Some points, one per row:
c(2.29, 1.45, -0.12, 0.13, 1.16, 1.55, -0.25, 0.70, -0.43, -0.05, 2.11, 1.42, -0.04, 0.44, 1.91, 1.33, 1.16, 1.67, 0.10, -1.59, 1.43, 1.81, 0.76, -0.02)
c(0.88, 1.14, -1.30, -1.23, -1.15, -1.03, 1.49, 1.11, -1.16, -0.64, 1.11, 1.26, 1.60, 1.36, -1.51, -1.76, -1.88, -0.96, 1.58, 1.40, 0.99, 0.93, -6.36, -1.04)
c(-0.01, -0.21, -0.06, 0.03, -0.01, 0.15, -0.07, 0.09, -0.12, 0.53, 0.02, -0.16, -0.17, 0.31, -0.02, -0.29, -0.22, -0.16, -0.04, -0.35, 0.11, 0.35, -0.01, -0.07)
c(-0.71, -0.61, 0.60, 0.47, 0.60, -4.85, -0.87, -0.83, 0.63, 0.60, -0.89, -1.07, -1.09, -0.99, 0.64, 0.68, 0.62, 0.91, -0.72, -0.88, -1.16, -0.99, 0.30, 0.32)
c(-2.66, -2.09, 1.15, 0.92, -0.31, -0.02, -0.85, -1.05, 1.63, 0.92, -2.37, -2.15, -1.26, -1.13, -0.14, 0.19, -0.05, -0.32, -1.42, -1.19, -1.79, -2.53, 0.76, 0.67)
c(0.25, 0.23, -0.28, -0.63, -1.52, -1.18, 1.35, 1.02, -0.65, -0.34, 0.72, 0.38, 1.43, 1.87, -1.21, -2.00, -1.66, -1.45, 1.81, 0.85, 0.32, 0.91, -0.45, -0.74)
c(2.75, 2.51, -1.03, -0.97, 0.17, 0.03, 0.42, 0.90, -1.52, -1.05, 2.36, 1.99, 0.63, 0.81, 0.39, -0.21, 0.12, 1.18, 0.95, 1.03, 1.89, 2.39, -3.21, 3.01)
c(4.16, 3.53, -1.42, -1.42, 1.82, 1.71, 0.12, 0.55, -1.20, -1.17, 3.45, 3.57, 0.70, 0.29, 1.77, 1.55, 1.50, 2.37, 0.80, 1.20, 2.95, 3.61, 0.04, -0.92)
c(-0.25, -2.38, 0.44, 2.51, -0.60, -2.72, 1.52, 3.79, 0.39, 2.83, 0.28, -1.82, 2.22, 3.88, -0.96, -3.73, -3.50, -1.70, 3.77, 0.53, -2.14, 0.18, 1.19, -0.11)
c(-1.44, -0.89, 0.85, 0.92, 0.94, 1.06, -1.61, -1.31, 1.26, 0.49, -5.20, -1.54, -1.78, -1.80, 0.66, 1.32, 1.03, 1.09, -1.64, -1.08, -1.11, -1.28, 0.74, 0.90)
c(3.88, 3.54, -1.13, -1.38, 0.89, 1.13, 0.52, 0.70, -1.39, -1.28, 3.30, 3.24, 0.76, 0.47, 1.35, 1.20, 1.23, 1.90, 0.76, 1.30, 3.68, 3.75, -0.60, -0.75)
c(-0.38, -0.36, -0.32, -0.06, -0.47, -0.90, 0.47, 0.62, -0.41, -0.22, 0.32, 0.07, 0.54, 0.74, -0.76, -1.01, -0.71, -1.10, 0.51, 0.19, -0.48, -0.10, -0.34, -0.20)
c(1.05, 0.18, -0.33, -0.55, -1.09, -1.54, 1.19, 1.42, -0.61, -0.22, 0.86, 0.73, 1.70, 1.31, -1.02, -3.66, -1.40, -1.36, 1.28, 0.64, 0.27, 1.02, -0.78, -0.60)
c(2.06, 1.69, -0.31, -0.69, 1.03, 0.53, 0.26, 0.35, -1.01, -0.72, 2.02, 1.36, 0.45, 0.28, 1.12, 0.68, 0.74, 1.56, 0.72, 0.44, 1.84, 2.10, -0.25, -0.40)
c(-0.92, -0.10, 0.34, 0.12, -0.29, -0.02, -0.24, -0.49, 0.50, -0.36, -0.63, -0.19, 0.01, -0.58, -0.35, 0.06, 0.49, -0.36, -0.51, -0.10, -0.26, -0.65, -0.17, 0.35)
c(-1.05, -0.84, 0.13, 0.12, -0.92, -0.49, 0.25, -0.16, 0.18, 0.13, -4.45, -0.58, 0.05, -0.24, -0.61, -0.48, -0.60, -0.83, -0.05, -0.33, -0.62, -0.88, -0.38, -0.19)
c(-1.64, -0.82, 1.32, 1.04, 0.28, 1.00, -0.97, -0.43, 1.16, 0.82, -2.00, 0.66, -0.85, -1.33, 0.25, 1.07, 0.91, 0.38, -1.00, -1.02, -1.42, -1.96, 0.76, 0.75)
c(0.13, -0.08, -0.06, -0.26, 0.22, 0.05, -0.14, -0.12, -0.37, -0.25, 0.01, 0.44, -0.12, -0.29, 0.12, 0.19, 0.17, 0.28, -0.03, -0.09, 0.01, -0.05, -0.37, 0.17)
c(2.71, 1.49, -0.53, -0.19, 0.87, -0.09, -0.01, 0.96, -1.02, -0.15, 1.94, 3.10, 0.08, 0.98, 1.13, 0.23, 0.37, 0.96, 1.72, 0.30, 0.49, 1.82, 0.10, -0.21)
c(-1.36, -1.24, 0.66, 0.53, -0.37, 0.39, -0.20, -0.51, 0.71, 0.86, -1.35, -1.15, -0.41, -0.68, 3.33, 0.38, 0.56, -0.10, -0.86, -0.68, -0.91, -1.53, 0.19, 0.48)
c(-2.16, -2.15, 0.53, 0.77, -0.85, -1.22, 0.00, 0.05, 0.71, 1.20, -1.70, -2.15, 0.14, -0.03, -1.00, -0.88, -1.10, -1.16, 0.19, -0.63, -1.78, -2.05, 0.28, 0.64)
c(0.73, 0.69, -0.28, -0.71, -0.51, -0.25, 0.48, 0.08, -0.48, -0.54, 0.38, 1.03, 0.61, 0.30, -0.12, -0.41, -0.44, -0.25, 0.04, 0.64, 0.91, 0.28, -0.62, -0.34)
c(-1.05, -0.71, 0.07, -0.03, -1.41, -1.32, 1.00, 0.02, -0.20, -2.35, -1.01, -0.54, 0.83, 0.62, -1.54, -1.74, -1.26, -1.82, 0.49, 0.50, -0.68, -0.78, -0.49, -0.55)
c(0.49, 0.31, 0.41, 0.09, 0.33, 0.30, 0.49, 0.16, -0.43, 1.74, 0.43, 0.43, 0.54, 0.15, -0.03, -0.24, 0.29, -0.09, 0.25, 0.39, 0.60, 0.37, 0.11, 0.09)
c(0.62, 0.63, -0.09, -0.22, 0.34, 0.25, 0.09, -0.53, 0.03, -0.26, 0.50, 0.55, 0.30, -0.26, 0.14, 0.60, 0.56, 0.26, -0.60, 0.46, 0.70, 0.38, 0.19, 0.11)
c(-1.20, -0.33, 1.22, 0.65, 0.78, 1.37, -1.46, -1.51, 1.19, 0.52, -1.58, -0.97, -1.58, -1.78, 1.04, 2.02, 1.76, 1.34, -1.85, -1.08, -0.53, -1.42, 0.88, 1.22)
c(0.96, 0.17, -1.17, -0.69, -0.66, -1.26, 0.75, 0.96, -1.22, -0.89, 1.02, -3.42, 0.55, 0.72, -0.86, -1.29, -1.25, -0.36, 0.73, 0.64, 0.63, 0.91, -0.54, -1.09)
c(-0.89, -0.29, 1.00, 0.72, -0.27, -0.11, 1.27, 0.49, 1.66, 0.99, -0.93, -0.30, 0.97, 0.27, -0.36, 0.09, -0.50, -0.74, 0.49, 0.33, -0.34, -0.77, 0.41, 0.79)
c(1.01, 1.03, -0.90, -0.93, 0.32, 0.37, -0.33, -0.21, -0.98, -1.13, 0.92, 0.98, -0.17, -0.21, 0.10, 0.45, -2.55, 0.14, -0.21, 0.10, 0.90, 0.93, -0.42, -0.76)
c(3.08, 2.40, -1.32, -1.19, 0.52, 0.48, 1.24, 1.49, -1.28, -0.74, 2.88, 2.72, 0.86, 1.21, 0.46, 0.34, 0.39, 0.56, 1.40, 1.39, 2.56, 2.79, -0.22, -0.74)
c(-0.55, -0.84, -0.73, -0.31, -0.05, -0.56, -0.88, -0.68, -0.81, -0.25, -0.42, -1.14, -1.04, -0.77, -0.25, -0.80, -0.09, -0.05, -0.78, -1.19, -0.91, -0.51, -0.20, -0.77)
c(0.61, 0.14, 0.05, 0.40, -0.26, -0.65, 0.67, 1.11, -0.55, 0.26, 0.76, 0.53, 0.86, 1.17, 0.00, -1.05, -0.50, -0.12, 1.47, 0.46, 0.10, 0.98, 0.00, -0.60)
c(-0.67, -0.55, 0.54, -0.01, 0.14, 0.50, -0.75, -0.92, 0.33, 0.68, -0.85, -0.55, -0.77, -0.74, 0.55, 0.65, 0.58, 0.26, -0.70, -0.73, -0.43, -0.76, 0.23, 0.17)
c(-2.61, -2.28, 0.46, 0.31, -0.90, -0.84, -0.16, -0.39, 0.77, 0.53, -2.29, -1.99, -0.40, -0.74, -1.04, -0.91, -1.02, -1.16, -0.74, -1.05, -2.33, -2.14, -0.10, 0.50)
c(5.04, 3.86, -1.62, -2.02, 1.03, 0.65, 0.95, 0.78, -2.22, -1.52, 4.04, 3.96, 1.53, 1.34, 1.10, 0.56, 0.83, 1.42, 1.17, 1.58, 3.39, 4.36, -0.83, -1.22)
c(2.79, 2.30, -0.29, 3.99, 1.12, 1.67, -0.29, 0.05, -0.87, -0.84, 2.12, 1.87, 0.06, -0.26, 1.55, 1.51, 1.72, 1.97, -0.23, 0.54, 1.80, 2.19, -0.02, -0.49)
c(-0.13, 0.53, 0.27, -0.35, -0.31, 0.18, 0.47, -0.05, 0.26, -0.57, -0.12, 0.83, 0.64, 0.25, -0.25, 0.20, 0.19, -0.42, 0.12, 0.76, 0.56, 0.07, -0.52, 0.19)
c(0.25, -0.06, -0.12, 0.02, -0.28, -0.99, 0.55, 0.74, 0.19, 0.05, 0.08, 0.41, 0.91, 3.64, -0.52, -0.94, -0.83, -0.31, 0.35, 0.44, 3.23, 0.47, -3.61, 0.13)
c(0.90, 0.78, -0.40, -0.36, 0.06, 0.27, 0.27, 0.05, -0.72, -0.74, 0.88, 1.01, 0.12, -0.08, 0.62, 0.40, -0.06, 0.48, -0.17, 0.42, 1.08, 1.12, -0.18, -0.20)
c(-0.71, -0.66, 0.43, 0.78, 0.81, 0.53, -1.09, -0.61, 0.55, 0.69, -0.84, -0.78, -0.94, -0.91, 0.51, 0.79, 0.76, 0.63, -0.81, -0.98, -0.69, -0.92, 0.50, 0.18)
c(-2.53, -2.55, 0.87, 1.30, -0.14, -0.16, -0.87, -0.75, 1.58, 1.26, -1.97, -2.17, -1.14, -0.92, -0.31, 0.20, 0.03, -0.40, -1.19, -1.29, -2.47, -2.53, 1.00, 0.94)
c(-1.50, -0.78, 0.30, 0.20, -0.15, 0.08, -0.60, -0.68, 0.79, 0.31, -1.31, -1.14, -0.53, -0.62, -0.30, 0.01, 0.15, -0.18, -0.56, -0.69, -0.91, -1.28, 0.35, 0.21)
c(0.14, -0.04, -0.26, -0.05, 0.29, -0.46, -0.03, 0.26, -0.06, 0.18, 0.50, -0.13, -0.12, 0.67, 0.04, -0.06, -0.43, 0.11, 0.36, -0.36, 0.07, 0.53, 0.19, -0.31)
c(-2.21, -1.10, 0.67, 0.12, -1.38, -0.93, 0.75, 0.17, 0.96, 0.37, -1.50, -0.90, 0.93, 0.48, -1.81, -1.10, -1.17, -2.22, 0.42, 0.21, -1.07, -2.07, -0.47, 0.62)
c(-3.74, -2.82, 0.61, 0.55, -1.32, -1.08, -0.25, -0.85, 1.12, 0.92, -3.00, -2.27, -0.01, -0.94, -1.62, -1.05, -0.93, -1.90, -0.79, -0.79, -2.31, -3.22, -0.32, 1.04)
c(-1.90, -0.35, 0.69, -0.86, -0.42, 0.96, -0.34, -1.75, 0.80, -0.61, -1.90, -0.22, -0.95, -2.01, -0.53, 1.25, 1.14, -0.39, -2.22, -0.09, -0.02, -1.59, -0.48, 0.87)
c(-0.15, 0.14, 0.07, 0.33, -0.14, -0.14, 0.29, 0.35, 0.09, 0.25, 0.36, -0.05, 0.27, 0.03, 0.13, 0.06, -0.30, -0.03, 0.14, 0.26, -0.29, 0.00, -0.01, 0.09)
20 more points follow, each with its number after it:
c(-2.68, -2.32, 0.33, 0.34, -2.13, -1.71, 0.63, 0.22, 0.62, 0.53, -1.88, -1.36, 0.52, 0.16, -2.17, -1.93, -2.15, -2.80, -0.06, -0.29, -1.91, -2.19, -0.68, 0.28) 0
c(3.94, 2.76, -1.16, -1.18, 0.20, 0.48, 0.77, 0.91, -1.21, -1.06, 3.57, 2.48, 0.90, 1.10, -2.40, 0.15, 0.46, 1.41, 1.10, 1.46, 2.71, 3.01, -0.12, -0.90) 1
c(-3.36, -2.72, 0.75, 1.33, -0.86, -0.99, -0.25, -0.18, 0.73, 1.01, -2.68, -2.51, -0.61, -0.08, -1.12, -0.85, -1.07, -1.49, -0.34, -1.09, -2.56, -2.77, 0.32, 0.72) 2
c(-2.13, -1.32, 1.12, 1.02, 0.29, 0.44, -0.83, -0.91, 1.58, 1.25, -2.13, -1.80, -1.26, -1.51, 0.15, 1.06, 0.58, -0.17, -1.39, -0.86, -1.69, -1.84, 0.99, 1.18) 3
c(0.59, 0.06, -0.16, -0.20, 1.04, 0.44, -0.53, -0.12, -0.28, 0.03, 0.26, 0.30, -1.10, -0.50, 0.61, 0.99, 0.62, 0.94, -0.66, -0.44, 0.13, 0.32, 0.56, 0.06) 4
c(-3.93, -2.95, 1.11, 1.31, -1.04, -0.78, -0.69, -1.02, 1.48, 1.30, -3.18, -2.61, -1.09, -0.99, -1.14, -1.92, -0.66, -1.65, -1.44, -1.63, -2.80, -3.46, 0.38, 0.73) 5
c(0.43, -0.18, -0.20, 0.27, -0.14, -0.48, 0.09, 0.38, -0.47, 0.10, 0.48, -0.09, 0.30, 0.30, 0.11, -0.88, -0.30, 0.09, 0.43, 0.29, 0.28, 0.44, 0.19, -0.18) 6
c(-0.92, -0.80, 2.32, 0.81, 0.25, -0.20, -0.23, 0.17, 0.86, 0.78, -0.69, -1.07, -0.64, -0.46, 0.12, 0.11, 0.22, 0.16, -0.52, -0.16, -0.88, -0.97, 0.12, 0.20) 7
c(-1.52, -1.31, 0.70, 0.76, -0.59, -0.38, 0.12, -0.61, 0.79, 0.64, -1.44, -1.02, -0.28, -0.60, -0.46, -0.15, -0.31, -0.63, -0.67, -0.47, -0.92, -1.43, -0.07, 0.59) 8
c(-0.42, -0.86, 0.37, 0.39, -0.45, -0.97, 0.26, 0.33, 0.19, 0.48, -0.16, -0.80, 0.36, 0.64, -0.15, -0.60, -0.60, -0.58, 0.48, 0.20, -0.62, -0.58, -0.08, 0.14) 9
c(1.40, 1.33, -0.28, -0.54, 0.81, 0.85, -0.51, -0.13, -0.46, -0.60, 1.21, 0.69, -0.05, -0.10, 0.87, 1.14, 0.91, 1.13, 0.14, 0.15, 1.01, 0.96, 0.12, 0.11) 10
c(-2.90, -1.74, 0.95, 0.61, -0.81, 0.48, -0.85, -1.19, 0.91, 0.66, -2.52, -1.89, -1.03, -1.36, -0.35, 0.34, 0.15, -0.23, -1.41, -1.16, -2.07, -2.55, 0.12, 0.69) 11
c(3.30, 2.31, -1.26, -0.93, 1.05, 0.57, 0.83, 0.90, -1.38, -0.14, 3.13, 2.70, 0.79, 1.29, 1.15, 0.31, 0.52, 1.25, 0.93, 1.19, 2.32, 3.44, 0.01, -0.63) 12
c(2.00, 1.09, -0.47, -0.61, -0.18, -0.79, 0.69, 1.02, -0.63, -0.67, 1.70, 1.55, 1.17, 0.88, -0.11, -0.71, -0.60, -0.21, 1.35, 1.02, 1.19, 1.75, -0.33, -0.54) 13
c(1.83, 2.03, -0.48, -0.61, 0.75, 1.23, -0.21, -0.33, -0.28, -0.85, 1.46, 1.63, -0.07, -0.09, 0.93, 1.62, 0.89, 1.66, -0.11, 0.43, 1.84, 1.86, -0.03, -0.33) 14
c(-1.61, -1.77, 0.23, 0.59, -0.95, -1.60, -0.12, 0.00, 0.55, 0.79, -1.29, -1.26, 0.74, 0.18, -1.36, -1.45, -1.13, -1.63, 0.12, -0.09, -1.26, -1.61, -0.03, 0.24) 15
c(0.06, 0.26, -0.32, -0.04, -0.09, 0.13, 0.32, -0.05, -0.10, -0.53, -0.30, 6.67, 0.50, 0.13, 0.00, -0.22, -0.28, -0.18, -0.18, 0.03, 0.41, -0.20, -0.03, -0.30) 16
c(-1.49, -1.10, 1.07, 0.90, -0.15, 0.24, -0.72, -0.71, 1.03, 0.75, -1.51, -1.11, -0.85, -0.25, 0.05, 0.24, 0.41, -0.30, -0.87, -0.78, -1.33, -1.32, 0.57, 0.97) 17
c(1.31, 1.67, -0.47, -0.91, 0.83, 1.06, -0.39, -0.05, -0.52, -0.83, 1.16, 1.11, -0.52, -0.14, 0.96, 0.83, 0.82, 1.00, 0.12, 0.52, 1.24, 1.51, -0.24, -0.45) 18
c(-1.12, -1.13, -0.24, 0.00, -1.78, -1.40, 0.53, 0.40, -0.09, 0.27, -0.85, -0.56, 0.99, 0.85, -1.63, -2.08, -1.63, -2.08, 0.96, 0.36, -0.68, -0.70, -0.37, -0.56) 19
Which three of these numbered points are nearest to each point below, ignoring the 2 directions in which the first points spread most? Their numbers follow each, nearest first.
c(-2.36, -2.21, 0.54, 0.88, -0.53, -0.23, -0.41, -0.72, 0.63, 0.68, -2.07, -1.63, -0.80, -0.74, -0.70, -0.10, -0.26, -0.78, -0.71, -0.74, -1.83, -1.79, 0.54, 0.61) > 2 8 6
c(0.21, 0.14, -0.69, -0.16, -0.88, -1.27, 0.99, 1.10, -0.48, -0.43, 0.71, 0.18, 1.09, 1.28, -1.26, -1.38, -1.44, -1.01, 1.59, 0.85, 0.09, 0.59, -0.39, -0.11) > 13 14 10
c(1.54, 1.78, 0.33, 0.48, 1.69, 1.52, -0.36, 0.23, 0.34, 0.49, 1.33, 1.05, -0.21, -0.47, 1.83, 1.50, 1.47, 1.89, -0.20, 0.38, 1.24, 1.12, 0.97, 0.58) > 3 9 17
c(-2.12, -1.54, 0.54, 0.31, -1.44, -1.86, 0.30, 0.30, 0.32, 0.61, -1.04, -1.40, 0.75, 0.53, -1.76, -2.32, -1.54, -2.04, 0.45, 0.03, -1.60, -1.73, -0.06, 0.01) > 15 19 13
c(1.20, 0.76, -0.71, -0.64, 0.30, 0.03, -0.09, 0.35, -0.47, -0.38, 1.22, 0.87, 0.15, 0.06, 0.32, -0.24, -0.12, 0.84, 0.38, 0.59, 0.95, 1.42, -0.18, -0.13) > 6 18 10
c(-1.29, -0.97, 0.86, 0.88, 0.82, 1.17, -1.27, -1.01, 1.00, 0.53, -1.69, -1.01, -1.05, -1.20, 0.55, 1.43, 0.89, 0.64, -1.76, -0.92, -1.28, -1.57, 0.58, 1.07) > 17 3 2
c(-0.25, -0.86, 0.93, 1.23, 1.62, 1.01, -0.88, -0.47, 0.80, 1.67, -1.09, -1.26, -1.18, -0.89, 1.46, 1.20, 1.20, 1.51, -0.94, -0.88, -0.85, -1.00, -1.26, 0.65) > 7 3 9
c(1.56, 3.84, -1.49, -3.45, 1.41, 3.63, -2.13, -4.08, -1.50, -4.20, 0.72, 3.02, -2.58, -4.35, 1.73, 3.95, 4.22, 2.30, -4.31, -0.63, 2.95, 0.93, -1.68, -0.47) > 0 11 19
c(-0.10, -0.30, 0.16, 0.49, -0.06, -0.38, 0.22, 0.63, 0.31, 0.38, -0.30, -0.04, 0.04, 0.60, -0.02, -0.42, -0.51, -0.25, 0.37, 0.13, -0.36, -0.14, 3.03, 0.03) > 12 6 13
c(0.17, -0.50, -0.44, 0.08, -0.06, 1.32, 0.02, 0.51, -0.72, 0.15, 0.61, 0.00, 0.02, 6.89, 0.01, -0.90, -0.87, 0.15, 0.72, 0.27, -0.50, 0.48, -0.05, -1.13) > 17 2 12
Now 20 new points, numbered from 0 again:
c(-3.14, -2.37, 0.78, 1.49, 0.13, -0.28, -1.19, -0.83, 1.55, 1.18, -2.82, -2.46, -1.27, -0.95, -0.38, 0.30, 0.10, -0.48, -1.08, -1.60, -2.60, -2.78, 0.26, 0.71) 0
c(-0.26, -0.97, 0.42, 0.79, 0.21, -0.02, -0.25, -0.31, 0.54, 0.35, -0.38, -0.66, -0.03, 0.18, 0.44, 0.08, -0.04, -0.04, 0.02, -0.51, -0.98, -0.64, 0.51, 0.18) 1
c(-0.91, -1.19, 1.15, 1.64, 1.47, 1.57, -1.24, -0.44, 1.29, 1.83, -1.05, -1.48, -1.60, -1.33, 1.93, 2.19, 1.36, 1.96, -1.26, -1.26, -1.16, -0.27, 1.80, 1.49) 2
c(-0.82, -0.94, 0.35, 0.56, 0.09, -0.68, 0.00, 0.30, 0.61, 0.66, -0.81, -1.20, -0.39, 0.10, -0.08, -0.41, -0.64, -0.44, 0.04, -0.35, -1.18, -0.69, 0.36, -0.04) 3
c(-0.60, -0.23, 0.59, 0.73, 0.69, 1.38, -0.88, -1.04, 0.72, 0.54, -0.81, -0.37, -1.12, -1.25, 0.99, 1.59, 1.49, 1.07, -1.28, -0.88, -0.30, -0.94, 0.56, 0.66) 4
c(0.15, -1.68, -0.05, 0.04, -0.16, -0.10, 0.16, -0.04, 0.33, -0.02, 0.42, 0.37, 0.16, 0.54, -0.31, -0.08, 0.19, -0.08, -0.01, 1.77, -0.09, -0.26, 0.20, -0.13) 5
c(2.63, 2.34, -0.40, -0.57, 1.52, 1.66, -0.64, -0.07, -0.68, -0.76, 1.95, 1.80, -0.43, -0.68, 2.00, 2.00, 1.49, 2.29, -0.46, 0.49, 1.86, 1.85, 0.19, -0.25) 6
c(0.88, 0.41, 0.03, -0.28, 0.40, 0.04, -0.06, 0.71, -0.40, -0.16, 0.74, 0.96, 0.03, 0.09, 0.16, 0.40, -0.26, 0.63, 0.38, 0.39, 0.50, 1.09, -0.14, 1.18) 7
c(1.95, 1.35, -0.35, -0.27, 0.32, 4.73, 0.25, 0.71, -0.41, -0.13, 1.76, 1.37, 0.68, 0.40, 0.73, 0.81, 0.85, 0.91, 0.55, 0.61, 1.93, 1.73, -0.13, -0.25) 8
c(-0.28, 1.43, -0.24, -1.31, 0.81, 2.07, -1.02, -2.63, 0.06, -2.18, -0.58, 1.44, -1.57, -2.66, 0.73, 2.65, 2.26, 1.32, -1.59, -0.31, 0.92, -0.28, -0.69, 0.16) 9
c(-1.68, -0.70, 0.50, 0.62, 0.03, 0.23, -0.81, -0.81, 0.48, 0.47, -1.28, -1.15, -0.57, -0.89, -0.01, 0.06, 0.12, -0.29, -0.69, -0.94, -0.67, -1.23, 0.21, 0.53) 10
c(0.46, 0.25, -0.54, -0.01, 0.43, -0.08, 0.03, 0.69, -0.28, -0.15, 0.84, 0.38, 0.16, 0.74, 0.23, -0.11, 0.09, -0.03, 0.53, 0.22, 0.10, 1.11, 0.03, -0.16) 11
c(1.77, 1.69, -0.69, -0.50, 0.63, 0.27, -0.04, 0.28, -0.86, -0.38, 1.75, 1.22, 0.16, 0.05, 0.49, 0.34, 0.56, 0.83, 0.28, 0.40, 1.05, 1.44, -0.47, -0.34) 12
c(0.01, 0.20, -0.30, -0.17, -0.66, -0.32, 0.15, 0.09, -0.52, -0.22, 0.13, 0.11, 0.28, 0.22, -0.55, -0.41, -0.52, -0.39, 0.39, -0.29, 0.02, 0.38, -0.08, -0.54) 13
c(-0.35, -0.33, -0.05, -0.35, -0.05, -0.15, 0.08, -0.35, -0.16, -0.26, -0.08, -0.01, 0.16, 0.17, -0.28, -0.24, -0.23, -0.27, -0.12, -0.22, 0.04, -0.23, 1.68, 0.36) 14
c(2.87, 2.31, -1.14, -1.45, -0.41, -0.11, 1.32, 1.01, -1.48, -1.45, 2.36, 2.96, 1.48, 1.50, 0.02, -0.25, 0.13, 0.35, 1.30, 1.76, 2.42, 2.90, -1.07, -0.89) 15
c(-0.59, -0.55, -0.14, 0.21, -0.61, -0.32, 0.03, 0.34, 0.25, 0.50, -0.28, -0.18, 0.24, 0.31, -0.12, -0.40, -0.19, -0.63, 0.02, -0.16, -0.31, -0.76, -0.02, -0.06) 16
c(-3.09, -2.82, 1.29, 1.93, 0.45, 0.69, -1.91, -1.22, 1.50, 1.84, -2.42, -2.70, -1.80, -1.59, 0.96, 1.18, 0.43, 0.23, -1.79, -1.89, -2.48, -2.82, 1.12, 1.02) 17
c(-1.02, -0.92, 0.60, 0.76, -0.49, -0.79, 0.33, 0.61, 0.73, 0.97, -0.06, -0.97, 0.44, -1.26, -0.53, -1.04, -0.94, -0.40, 0.93, -0.15, -0.67, -0.15, 0.42, 0.31) 18
c(0.30, 0.88, -0.39, -0.14, 0.39, 1.14, 0.19, -0.05, 0.32, -0.37, 0.89, 0.45, 0.36, 0.26, 0.47, 0.16, -0.09, 0.15, 0.66, 0.09, 0.52, 0.75, -0.47, -0.35) 19
Which three of these numbered points are nearest to each point below, ignoring the 2 directions in which the first points spread most? Their numbers follow each, nearest first.
c(-2.61, -1.81, 1.16, -0.02, -2.23, -1.48, 1.14, 0.13, 1.08, 0.32, -2.10, -1.44, 1.21, 0.63, -2.14, -1.72, -1.61, -2.65, 0.39, 0.46, -1.56, -2.36, -0.31, 1.15) > 15 16 7
c(0.44, 1.12, 0.24, -0.24, -0.85, 0.36, 1.48, 0.10, 0.20, -0.41, 0.10, 1.12, 1.15, 0.59, -1.11, 0.11, 0.16, -0.68, 0.22, 1.11, 0.83, 0.12, -0.62, 0.12) > 15 16 4
c(-0.55, 0.01, 0.04, -0.46, -0.97, -0.32, 0.69, 0.12, 0.39, -0.52, -0.37, 0.18, 0.88, 0.35, -0.89, -0.72, -0.52, -0.83, 0.17, 0.22, 0.16, 0.06, -0.65, -0.26) > 15 13 16
c(-2.93, -2.09, 1.18, 1.34, -0.05, 0.19, -2.28, -0.69, 1.03, 0.97, -2.26, -2.15, -0.95, -1.12, -0.38, 0.37, 0.04, -0.84, -0.89, -1.26, -2.23, -2.61, 0.54, 0.26) > 0 10 12
c(-0.86, -1.10, 0.77, 0.61, 0.47, -0.04, -0.80, -0.12, 0.57, 0.69, -0.39, -1.13, -0.38, -0.24, -0.06, -0.41, -0.11, -0.02, 0.07, -0.28, -0.90, -0.54, -0.05, 0.49) > 0 4 3
c(0.24, 1.73, -0.67, -1.20, -0.01, -0.23, 0.64, 0.59, -1.17, -0.97, -2.24, 2.10, 0.96, 0.88, 0.03, -0.82, -0.07, -0.19, 1.10, 1.20, 1.70, 2.28, -0.41, -0.53) > 15 13 10
c(1.31, 1.77, -0.41, -0.29, 0.78, 0.60, -0.37, -0.22, -0.51, -0.48, 0.97, 0.91, -0.24, -0.44, 0.70, 0.75, 0.81, 0.95, -0.08, 0.25, 0.68, 0.80, 0.27, -0.09) > 12 6 10
c(1.18, 1.28, 0.20, -0.18, 1.31, 1.47, -0.72, -0.66, -0.08, -0.43, 0.56, 0.72, -0.58, -0.89, 1.33, 1.77, 1.41, 3.78, -1.03, 0.11, 0.77, 0.85, 0.48, -0.17) > 6 3 4
c(-2.37, -1.73, 0.49, 0.57, -1.83, -1.10, 0.86, 0.22, 0.56, 0.22, -2.03, -1.38, 0.96, 0.50, -1.90, -1.51, -1.40, -1.97, 0.19, 0.24, -1.32, -2.15, -0.57, 0.41) > 15 16 13
c(2.69, 2.22, -0.86, -0.67, 1.19, 0.79, 0.16, 0.65, -1.41, -0.51, 2.32, 2.19, 0.43, 0.75, 0.90, 0.67, 0.80, 1.18, 1.09, 0.86, 1.65, 2.41, -0.03, -0.75) > 11 3 12
